Each path below is one point turned by a fixed rotation once a step. After each direction that follows a path, write how fast that rotation turns it, in deg/step (0 if it stays still).
Each turn is a multiple of 5 degrees from 10 to 175, or 0.
Each row of a path follows its step; steps can be skipped.
path 1
step 0: [-26 -20 -14 -22   7  -2  -4   2   8 -15 -10  17 -10  -7  12 -17   6 -18
 -11  12  -8   7  17   8   5  18   8 -19  -4 -10 -11]
step 1: [  9 -33  13   5  -1 -19  25  25   5  -7 -10   4 -22   4   3  -6  -1   3
   5   2  -8  19   4 -26  13   4   2 -12  -5   4   1]
step 2: [-14  13  -2   6  15   4  14  13  -3  -7 -10   7 -16   0   6   2 -32   6
 -12   0  16  15  -7  -9   8  13  -7  10 -30  18 -13]
step 3: [-16   9   8  -9   6   1  -2  31  11 -10  -4   3  16  13   5 -22 -23  -7
 -10   6   2  10  24  16  -3  16  15 -11  -1 -13  -9]
step 4: [ 16 -22  20  -1  -2   7  17   5   4 -14 -17 -15 -10  10  18 -11  10  -4
  -7  19   3  18  -7   1   1   2  32  -3  -3  -1 -16]
step 5: [-16   8  -3  11  21  18  21   8  -8 -12   9  -4 -29  11  10   1 -13   1
   7  23  13  -5 -11 -13   4   3   9 -22 -13   3   9]
step 6: [ -4   6   7   4   7   5   5  10   0  24 -17   1   6  10  -1 -37 -31 -12
 -18   2   0 -14   3  -8  -5   9   4 -25  -7   6   6]
step 7: [  2  -3  10  -4  -5  -2  23  -6 -14  -3 -15  -3  15  -4   0 -24   0 -20
  16  12  15  15   0   1  -9  -8   9 -15 -10  -2 -39]
step 8: [ -2 -11 -12 -22  32  10  27  -2 -11   7  19  11 -11   0  18  -2   8  -1
  -3   1  17  15   4  -1   4   4  15 -27  -1   2  -1]
step 9: [-26 -12  11  -1  17  -1  27  -3  -1  14 -22  -4 -21 -14   1 -11 -15 -10
 -10 -10 -25  -1  15  -6   1   2   3 -13  -4   1  12]
step 10: [-10  -4  10   0 -14 -17  12  -4  -8   1 -11  -6  10   8   5  -2 -16   0
   8 -10   2  19   3 -17  11  11  -4 -24 -39 -12 -19]
[ 4 -2 -2 -1  4  7  0  6  2 -1 -5 -3  0 11 -5  1 -6 -1  3  3  4 -8 -5  0
  4 -2  6  8  1 -7 -2]  35
[  8  -3  -2   4   2  -1   3   0  -3   1   1   0   0   4   1   6   8  -2
   4   6   4   9   0 -10  -6   8  -2   2   6  -3  -2]  110
[-5 -7 -8 -9  2 -5  7 -6 -5  7 -3  3  0  3 -5  1  3 -2  1 -8 -3 -1  2 -2
  4 -2 -5  1 -1 -5 -3]  35
[ 2  8 -1 11  1 -9 -1 -1 -4  5 -4 -3  3  2 -4 -4 -7  2 -1  1  5 -2  6 -5
  4  1 -8  2 -7  0  0]  90
[ 1 -6  6  4  1 -4  2  4  0 -1 -8 -2  4  0  3 -8  0  3 -3 -6 -8 -3  4 -5
 -5 -4  1  2 13  0  1]  130
path 2
step 0: [  0  18 -25  -8 -16   3  -5  14   4 -14 -11 -18   7  12  -1 -15   4   6
   4 -11  12  -6 -15   0  -3  -7  -6  17  10   0  -8]
step 1: [-14   6 -15  14 -22   5 -19 -11  15 -17 -12  -3  -9  15  18 -11   5  -6
  11  -7  -3   9   3   4   0   8   1  13   5   0  11]
step 2: [-21  14  -4  -5 -13   9  -8  -5  -3   0   3  -7 -12  13  -1   1 -21 -19
   8   1  13  10  -7 -12  13  -2 -10  22 -13  -8   6]
step 3: [ -6  -2 -16  -6 -21 -15  -3  12 -13  -2 -15  -1  -3   4  -7   2 -12 -17
  14  -3  -1  23   7   7   2   0 -13  15   9  -6 -16]
step 4: [  2   1  -2  12 -11  -7  -5  -5  -7 -28  -2   4  -4   2  -1  20   4 -13
  18   1   9  26  -1  10   3   1 -15 -10  -6 -15  12]
step 5: [ 16   5   1  -3 -13   4   5   5 -17 -15  -2 -13  19   8 -11   5  -5 -11
   8   4  22   1 -12 -11  -7   8 -26   9   2  -5  12]
step 6: [ 15 -12 -16   4 -17  -8  -8   3  -6  -5  -6 -11  14   5   4  -4  22 -14
   6 -10  -7  17   3 -12 -14  21  -6  12   3   7  11]
step 7: [ -7  -5   3  -7   9   3  -7  -8  -6 -14   3 -12 -11   3   7   5   9 -23
  -4  -9  13  13   4 -11 -15  15   3  12 -21  -4  24]
step 8: [  2 -12   4 -12  -7  -7  17  13 -19   7  -8 -24 -15   6   3   1  -5 -25
 -12  12   7   2   8   0  -8   7  -7  18   0   1   3]
step 9: [  8  -4  -1   6  -6  -6  19   5 -10  -5  -3 -16 -11  -5   8  12  24 -16
  -1   1  -2  31   4  17   5  -1   5  -1 -10  11  -4]
step 10: [  8  10  16   2   9  13   8   8  -3 -12  -7 -24  -7 -10  -3   8  15 -12
   9  -4  32   0  -7  15  -8  -5  -5  -1  -6   7   2]
[-1 -1 -5 -5  4  0 -6  7  5  5  0 -3  5 -2 -6  4  5 -4  6 -8  2  4  1 -4
  3  0  6 -3 -3  1 -9]  110
[ -6  -3  -3  -8   2   0   2   3   3   4  -3   7   7  -9   6  -6  -3   0
   0   5  -2  -3  -4   3   3   2  -1 -11  -3   2   5]  0
[-3  0 -7  0  2  6 -4 -3 10  3  2  0  0 -1 -5 -5  2 -1 -9 -3 -2 -3  1 -2
 -2 11 -1  9  2 -2  7]  65
[ -4  -5   2   1   6   1   3  -3 -12  -2   4  -1   5  -5  -2  -1  10 -11
   1   4   0  -1   2  -2   2   0   2   2   8   0   3]  20
[ -5   6   2  -5   1   2   3   3   0  -2   6  -8   9  -3  -5  -2  -8   0
   2   0  -1  -1   6   4 -12  -6  -1   3   0   0   1]  140
path 3
step 0: [ -5  17 -20  -5  -9   5   0   1  14  -8   4   3  -6  28   6   2   3  -1
 -18   0  -2  13  -4 -10   3  -4  10   4  12  14   1]
step 1: [-12   2 -14 -21  -7   9  -6   5   3  -3   5   3  -9  11 -22   0 -10   8
 -15  13  17  17   4 -12   2  -3   4   7   9   1   1]
step 2: [-23  12  -7  -3 -23  -7  -5  -2  14 -10   4   3  -1   7  -8   4  10   9
   3   4   5   7   9  -7  10  -3   8  20  14  10   8]
step 3: [ -3   1 -15  -4  -4  12   7   3   3 -13  20  -7   2  16  -4  -2   5   6
 -17   5  -2   5   9  -9   1  -7  11  15  26   7  -2]
step 4: [-13   9  11  -4  -8   9   2 -12   9   1  16  -4  -6  14 -21   5   4   3
 -15   8  16  17   1 -14  -2   3   0  12   8   8   1]
step 5: [-19  15 -12   3 -11   6  -4 -12   8  -7   9  -6  14  10 -16   8 -10   7
  -4   0  -2   3  27  -6   0  -2  11  10   6   8   9]
step 6: [  2   2  -1   5   4  12  -3  -4  18 -19   4 -14  10  19  -2   5  10   9
  -7   8  16   7  11 -20   3  -7   5   9  15   7  -2]
step 7: [ -7   9  -5 -15   2  10   2 -20  11   7  11  -8  -3  15  -2   4  -2   0
   2   8   2  22  14 -21  -5  -1   6  16  -1  13  -8]
step 8: [ -9  26 -10   2  -7   0  -2 -13  11 -10   3  -4   2  15  -5   1 -15  12
   1   4  13  13  18  -7   7  -8   3  -1  13  -8  -8]
step 9: [-14  10 -10  -3  11  11  -8   3  24  -9  -3   1  -5  18   5   5  -3   9
  -3  -3   4   3   3 -26   0   3   7  11  15   6   1]
step 10: [-11  13 -18 -15  -6   8   4   4   5   1  13  -2  -8   8   3   5   2   5
  -5  18  13  11  15 -22   1  -6  -4  16  -3  -6  -8]
[ -3   0   1   3  -8 -10   4  -2   3   1  -2   0  -3  -3  -6   4  -9  -2
   8   4   0   6   8   7   1   1  -4   4  -2  -3   2]  120
[ -8   1  11   1   0   0   2  -4   7  -4 -10  -1  -4   3   1   0   6  -2
   4  -2   4   0  -9   1  -2   5   1   4  -1   5  -1]  155
[ -1   4  -8 -10  -2  -2  -1   6  -1   2  -6   5 -10   0   4   3  -1   4
   5  -4   1   1  -6  -1   1  -5  -4   0   7  -5  -1]  40
[ 1  0 -1 -1  0  2 13  1 -2 -8 -3  5  1  5  0  4 -3 10 -3  2  0 -4  3  7
  0 -2  1 -5 -4  4 -8]  140
path 4
step 0: [  6  22 -14   8   2  -2  -1  22  16   8  -5   4 -22   6  11   6 -12  -7
   4 -18  -9 -11  -1 -12  20 -18  -6   9   6 -10   7]
step 1: [  8  -9  18  14  21   5 -15   1  -6  -3   5  -1  11   9 -13  23  -1   1
  19  -5   4  12 -11 -21  -5 -18  -5  -4  16 -18   2]
step 2: [-13   6  14   3  12  -6   5  -9  25 -14  -3  10 -21  17  -6 -15  11  -8
   3 -17  -8  -7  -7  -1   3 -14   1 -19  12   8 -18]
step 3: [ 15  -3   2  -5  -1  -4   5   6   8  14  -2  25  13   6  -3  24  13  -5
  -1  -4 -10   2  -9 -26  29   0   4   7   2  11 -13]
step 4: [  0 -10  -5   4  40   9   6  15   6  22  -3  -8 -11   4   5   0  -5   8
   2  -7   6   7  -1  -8  11 -12  -1 -30  -5   5   2]
step 5: [ -1   2  23 -18  -5  -8   8  -2   7   1  -2   6   3  -7 -29   5 -28   3
  -6   0   1   6  -5 -16  -1 -10  -2 -15  23  15  -9]
step 6: [ -5  -5  -2   8   5  22  21  -6  12  15  14  10   8 -18 -16 -25  17  -6
   9  -5 -10  -3  -8 -15  11  -6 -11  -2  -6  13  -5]
step 7: [ 27  13  -4 -18   3  -5   5  25   8   8 -19  -5  -4 -10  -6  -9  -5  20
   7  -8   3 -18  -8 -12  17  -9   0   1   2   0  10]
step 8: [ -7   0   8  10  13   9   9   6   1  16  20  13   9  -5 -13  -2 -19  17
  16 -17   7   3   6 -18 -21  -9  10   3  11 -16   6]
step 9: [  7   9   7  -1   0 -12 -18  11  19  -9   2   7   7   3 -13 -36  -5 -14
  15  -1 -11 -10 -11  -5  -6 -13  -8 -11   3  -4 -18]
step 10: [  5  -3   4  17 -11   4   5  17   2   0  -5  29  12   5  -3   8  18  -2
   5 -14  19 -28   7 -21  11 -15   4   7  -2   5   2]
[-14   3  -3   8   1   8   7   1   3   3   4   1  -8   3   5  -5   1  -2
  -2  -3   4  -2   1   0   0   0   3  -3  -2   0   5]  170
[-2  7  2  5  7 -4  2  3 -6  0 -4  0  2  3 -9  0  2  1  0 -1 -4  4  1  6
 -8  2  6  0  7  8  7]  110
[ -1  -6   0   1  -3   0  -1  -5  -3 -10   5  -1  -4   1  -8  -5   5  -7
  -1   8   5  -6  -2  -5  -2  -5  -3  -2   6   5   0]  95
[  4   5   1   6   3   1  -5  -3   0   4   8  -7   6   0   2  -3   6   0
  -1   2   0   5 -11  -6  -3   6  -2  -5  -7  -1   1]  145
[ 4 -6 -5 -1  2  8 -6  7 -2 -3 -3  0 -2 -1  4  8  1  8  3 -1  6 -3 -5  0
 -2  0 -3 -5  3  3 10]  110
[-4 -9  0 -2  2  5  4 -5 -3  7  2  4 10 -2 -2  6  7 -5  8  1  1  4  4 -1
 -4 -3  2  3 -2 -4  5]  155
[ 0  4  0  3 -5  2 -2  0 -1 10 -1 -5  2 -7 -2  7  0 -6 -6  1  1 -5  7  4
 -2 -3 -8 -8  1  6 -3]  55
path 5
step 0: [  2  -1  12   5  13  -2   4  23  -4   7  -7   1  -7  -1   6   6 -11 -32
  33   7  -7   0   0  17   7  13   4  -2  15   3  -9]
step 1: [ 17   1   8 -21   2  18  -7  -8  -8 -15   0  22   4  15  15   6 -14 -10
 -12  -3  11  -7 -14  21   3  -2  -2   9 -16   7   6]
step 2: [-11  14  -7   4  -7  -3  -4  -2 -16  18  13  10   0  15  19   8  -9   6
 -13  -9  -1 -13  27  -5   6  16  22   3  12  -2 -11]
step 3: [-13  11  -4  18  16 -14 -19  14  15   4  12   3   8  -5   5 -11 -18  -6
 -18  -1  20  16  -2  -7 -14 -12 -10  10  -9  12   2]
step 4: [-20  -3  -6  -3   7 -10  -3 -37  15 -19 -11  -8  -1  15 -10   3 -10   3
 -11   4  -5   2  -5 -17  -4  13  -2 -12  17  -2   3]
step 5: [-11  14  27  -9   2 -22  -1   6 -16   4   3 -29  -9 -13  -7  18  -3   6
  17 -11   0  12  -6   3  -2   2 -11  -1  11  -1   5]
step 6: [ 18  -3  22 -14   4  17   6   5  13  -4  -4   1  -4   5  -8  -5 -10 -34
  15  -2  -4  -5 -11 -15   4   2  13  -2   5  18  12]
step 7: [  5   5   7 -13 -12   0   2  -3 -15  -5  -9  -3  -2  33  15  12  -4   1
   3   2   3  -6  -1  15  16 -18   9   8 -10   3 -31]
step 8: [  0 -13  13   6  13  14 -11  16  -2  25  22  11 -18  -2  10  -7 -12  11
 -24  -7   6  -3   1  -1   1  10  11  10   6   6 -13]
step 9: [-20  -4 -15  12  -2   1 -21   3   9  -4  -9   6   5  30  -3 -15 -12  -4
  -3   6  13   5  21   9 -10  -1 -15   0   8  15  10]
step 10: [-17   8  -2  -4  18 -18 -11  -8   2  -6  -8  -5  -4  -9  -5  15 -20   5
 -24   4 -30   3  -8  15   1   5  -6   1   8 -17   6]
[  2   1  -6  -4  -7   1   3   4  -5   1   0  -2   6   0   4   2  -5  -3
   1 -11  -7  -4  -9   2  -3  -2   7  -4  -2   4   4]  70
[-8  6 -5  2  3 -6  5  1  0 -7  2  1 -2  2 -1 -6  3  1 -7 -8 -6  8  1 -5
 -1 -1 -3  5  3 -3  7]  55
[  0   1  -2  -2  -5   5   1   7  -1 -10   5  -3  -1  -2  -1   2  -3  -3
  -6   1   6   1   7  -7   0  -2   8   2  -6  -5  -7]  70
[ -3   5   3  -1  -9   1  -5  -8 -11   3  -8  -1   0  -1  -1  -5   0  -3
  -5   1  -8   1   1  -2   2   1  -4  -3  -2  -5  -7]  135
[ 8  1  1 -5  4  1 -6  7  3  3 -3  2  2 -6 -1  0 -1  0 -2 -5 -1  2 -7 -4
 -8  6 -6  9  1 -3 -7]  145
path 6
step 0: [ -7 -17  -4   4   1  -8   2  -5  -1 -13 -25  12   5  27  -6  20 -21   1
 -14  -6  20  18 -10 -19   1   5   9 -13  -1  24  -3]
step 1: [  4  -9  13 -23  14  14  24  -6  10 -14  16  -5  -2   1   9  -9   2 -27
 -15 -12   8  22  -6 -14  -6 -11  18  -8  13 -11   2]
step 2: [-14  15  -4 -24  18   1   8   5  -5  15   7 -17 -15   6  14  23 -11  15
 -18 -18 -15  -5   9   3 -20  -7 -13 -17   3  -2   5]
step 3: [ -7  -5  11  27   2 -13   9 -27   5  14 -13 -26 -20  14 -11   3  -6   0
 -17  -2  -9  10  11  -2  20  -6   2  -5 -10   4  16]
step 4: [  7 -10 -10   4  21  -1  14 -34   7 -23  -7  -7   8 -10  -5   8  15  16
   9  -4 -12   7 -19  -4 -13 -23   8  14   7  -2   8]
step 5: [-17   8 -15 -10  -5   7  15  -3  -5  13  -1   5  15  -2  18  -6  20  17
  15   1  -1   9  32 -18  -9  -8   8  -8  -2  -4  28]
step 6: [-19  13  24   0  -8  -9 -10   2  -3 -10  -9 -25  22  21 -22 -21  10  10
  -5   3   1  -7  10  10  -6 -14 -13 -11   2  -6   9]
step 7: [ -5  -5 -15  21  -2  19   1   5  -5 -14 -13 -26   9   2 -18  -5 -26  -5
  26  -3 -14  -7   1 -12 -13 -10  20   1  -8   1 -13]
step 8: [  6  -2 -20 -22 -19  10  -2  -9  25  -3   0   3  13   9 -10  -2  -9  -7
  27 -14  -1  23  -3 -13  -2  19 -16  -5  -6 -10  15]
step 9: [-24  16  -3  -1  -6   4  28  14  14 -19  -2   6   5  10   2 -10  -5 -13
  -4   5 -15   7  12  31  -5  14 -12   2  23   2   3]
step 10: [-16  -2   6  12 -14  -9 -10  -1  -9   5   4 -13 -22 -18  -4 -11 -19  -3
   0  17 -26   5  -4 -18 -20   9 -12  -4  24 -10  -8]
[  1  -1  -7   7   1   0  -1   0   2   0 -12  -9  -4  -2  -1  -2   3   2
   0  -5   4  -2 -11  -3   3   8   3   0  -4  -1  -2]  95
[  5  -2   2  -4   8  -3   4  -2  -1   1  -4   2  -4   2   4   5   3   2
 -12   1   0   3  -1  -2   1  -9   4  -9  -8  -3  -2]  25
[-3  4 -4  5  1 -3 -7 -1 -6  4 -3  8 -3 -1 -2 -4 11  3  0  3 -7  5 -4 -1
  1 -6  3  4  6  5  5]  55
[ -2   2   5   2  -1   0   4   4   4   3   0  -2  -7  -3   0  -3   5 -12
   2   3   0   4   7  -5  -2   0   6   8 -10   0   2]  170
[-2  9  3 -4  4  6  6  8  3 -1  1  3 -3  0  1 -6  7 10 -3 -5  0 -1  5 -1
  2  7 -2 -1  3 -6  0]  100
path 7
step 0: [ -8 -20 -11   0 -11 -14  17   1 -15  -2   2  14   7  31 -18   6  -2  -5
  -4  12   2  -7   2  30  12 -24 -11  -5  10   3  -4]
step 1: [  9  16  -6   9 -13 -26  24   2 -17  -2   3  -9   3  10  -1  -3 -13  -2
   0 -11  -1  22  15  29   3 -16   2  -7 -15 -14  13]
step 2: [ -7  19  -6 -16  -1   0  12   2 -14  22  16   2   9  19  -3 -12   9 -16
   1  -9 -10 -19   3  24  14   4 -11 -13  -4 -19  20]
step 3: [  2   1 -15 -11 -15 -19 -13  -5 -29   9  -9  13   2  36   1   8  18   3
   8  -3 -18   3   8   5 -10  -9 -13 -14 -12  -5   0]
step 4: [ -3  -7 -26   8  12 -23  24   8 -11   5  -7  13   5  29 -29   5  -5   8
  -5   6   0   2  -1  22  12   0 -11  -3   5  -4   1]
step 5: [  7  12  -4   0 -22 -15  20  19 -16   0   1 -15 -11  19  -5 -11  -9  -3
  -2   0 -20  13   4  31  -2  10   1   4 -20  -9  14]
step 6: [  1   0  -5 -15  -7   0  -1  13 -22   9  28   4   7  28   6  -4  -1 -16
  -2   3 -20 -11   3  19  24  -3 -13 -15  13  -7  11]
step 7: [ 13  -2 -15  -9 -10 -32  -4   3 -39   8  -3  14  13  17  -2   1  -4  -1
 -10   0  -1   5  10   3 -14 -20 -12  -7  -6  -9   2]
step 8: [  8  12 -14  16   5 -10  37   7 -16  14  -6  12   7  14 -18  10   1  -1
  -5   5  -4 -16  -5  23   4  -2  -7   1   1 -24   4]
step 9: [  7  18 -10  -5 -20 -20   8  16 -13  -7   4  -6 -18  19  -1   6  -1  -5
  19  -8 -27 -11  16  17   1   8  -7  -1 -19 -10   9]
step 10: [ -2 -18 -18 -13  12 -13   3   9 -24  -1  18   5  20  31  -7  -6   0 -11
   8  -6 -23  -5   7   3  16  10  -7  -8   9  -9   6]
[-5 -6  5  6  8  4  4  3 -7  5  4  4  1  1  3  1  4  9  4  1  1 -2 -1  2
  7  2  7 -2  6 -3  4]  175
[ 3 -3 -2  8 -2  0 -1 10  2  3 -2  7 -5 -5 -9  4 11 -5  3 -1  2  2  3  4
 -2 -2  0  3  0  5 -2]  85
[  2   1   3   3   2  13 -10  -1   6  -5   2  -1   0  -7  -8  -1  -3   8
  -3  -1   0  -1  -2  -6  -2  -4   6  -2  -2   0  -1]  0
[ 2 -5  1 -3 -5 -1 -1  5  1 -1  4 -2 -2  8 -3 -1 -2  2 -9  5 -1  7 -5  0
  2  8  8  3  4 10  1]  60
[ 3  3 -7  0  6 -9 -6  2  2 -7  5  1 -2  1  2  6 -4  4  3 -5  5  5  7 -4
  8 -4 -1 -4  4  5  0]  120
[  4  -1   7   0   1 -10   5  -5   9  -4   3   4  -5  -4  -2  -3  -1   6
   3   7  -7  -1  -1   7   2  -2   1   2  -1  -4  -5]  90
[ -6   3  -8   6  -1  -3   2  -3  -2  -4  -3   1   0  -1   2   0   6   9
  -6  -5  -6 -10   0  -1   0   7  -1   2  -2   6  -5]  70
path 8
step 0: [ 29  -1   5  -6   7 -12  23  13  20  15  -6 -11   2   0   8  -3  -3  11
 -14   7  -6  14  -5  -5 -11  -7 -12  14 -14  -6  11]
step 1: [  4   5  -9 -37  14  -4   4   8  -4  -7 -15   2  -1   4  25  -5  -1   4
  -3  -1   3  -6   5  -5  -6  19  19 -14   1 -21  -1]
step 2: [-17 -10 -10  -1 -32  -9 -18  -4 -23   1 -12   1  -2   2  13  -2   2  16
   4 -18  -2   4 -12 -13  -4  -4  14  -2   3   6 -15]
step 3: [ -7  -4  -5  15   6  26 -23  11  -7  20  -4   0   8  -3   4   7 -22   0
  -2  -7  -2   2   5 -13  -2 -11 -20   3   1  23  11]
step 4: [-12 -13  23  -4  22  11   8   5   1  -5   7  -5  13 -10 -13   9  -9  -1
   6   8 -14 -18   7  -3  22  20   2  18  -8   5  -4]
step 5: [  0  13  17   9  -8   9  17  -6   1  -6   3  16   2 -13 -20   2  17  -6
   3 -22  21   8  -6   7  17  11  18  -8 -10 -10   2]
step 6: [ -1   6  -4  14  -4   8  -6 -15 -20 -10   8  -4  -3  -5  -5 -14  21 -20
  -4  15   1  18   1   9  -8  -8 -23 -22   6 -10  -4]
step 7: [ -5   7  -2   7   3 -22  -4 -16  25  -3   8   4  -2   7  -8  -9   8  11
   3  13  -8 -14   6  -4 -18  -2 -26  15  22   2   8]
step 8: [  9  13 -13  -7  -5  -5  18   5  15  17   2   6 -21  16   4  20  -7   3
 -16   5  -9 -17   4  25   4  -3  11  10  -1 -10   6]
step 9: [ 18  -9  -4  -1   3 -25  19  13 -15   4  -7 -23  -2  -2  18   8   0   9
  -2   0   7  18 -10   3 -14   5   9  -8 -22  -2  -1]
step 10: [  5  -4 -13 -11  17  -8 -18  -5  -3   5 -22  11  17  10  20 -26  -6   4
   6 -12   3   2   4 -22  -4   1   5 -20  -2  -3  -2]
[-7  8  6  1  0  3 -3  1  7  1 10 -3  4  3 -7  0  4 -8  0 -1  0  0 -5 -3
  0  0 -3 -4 -7 -1 -7]  45
[  9   3   0   0  -7  -2   0  -5   6   1   1   1  -3   4   6   6   0  -3
   3   4  -1   2  -2   0  -8   6  -5   5   0 -12  -1]  45
[ -1  -4   0  -4  -5   9  -7   9   2   3  -3  -2   2  -3   6   2   1   0
   4  -5  -6   4   2 -11   1   5   4   2   0   0  -2]  40
[-11   1   4  -5   1  -5   1  -4   8  -1  -5   8  -1   0  -2   4  -4   2
   6   8  -4  -1   2  -3   3   1   7  -5   3  -3   1]  115
[-2 -1  8  2  0  1 -2  3 -1 -3  1  0  0  2 10 -7  1  3  7 -6 -3  0 -8  6
  2 -3 -1 -8  7 -7  3]  85
[-10  -1   2  -5  -2  -1  -4  -4   2   6   0  -2 -12  -2   2  -3  -3  -4
   1  -6   2   1   5   6  -6   0  -6   3   5   5  -5]  80
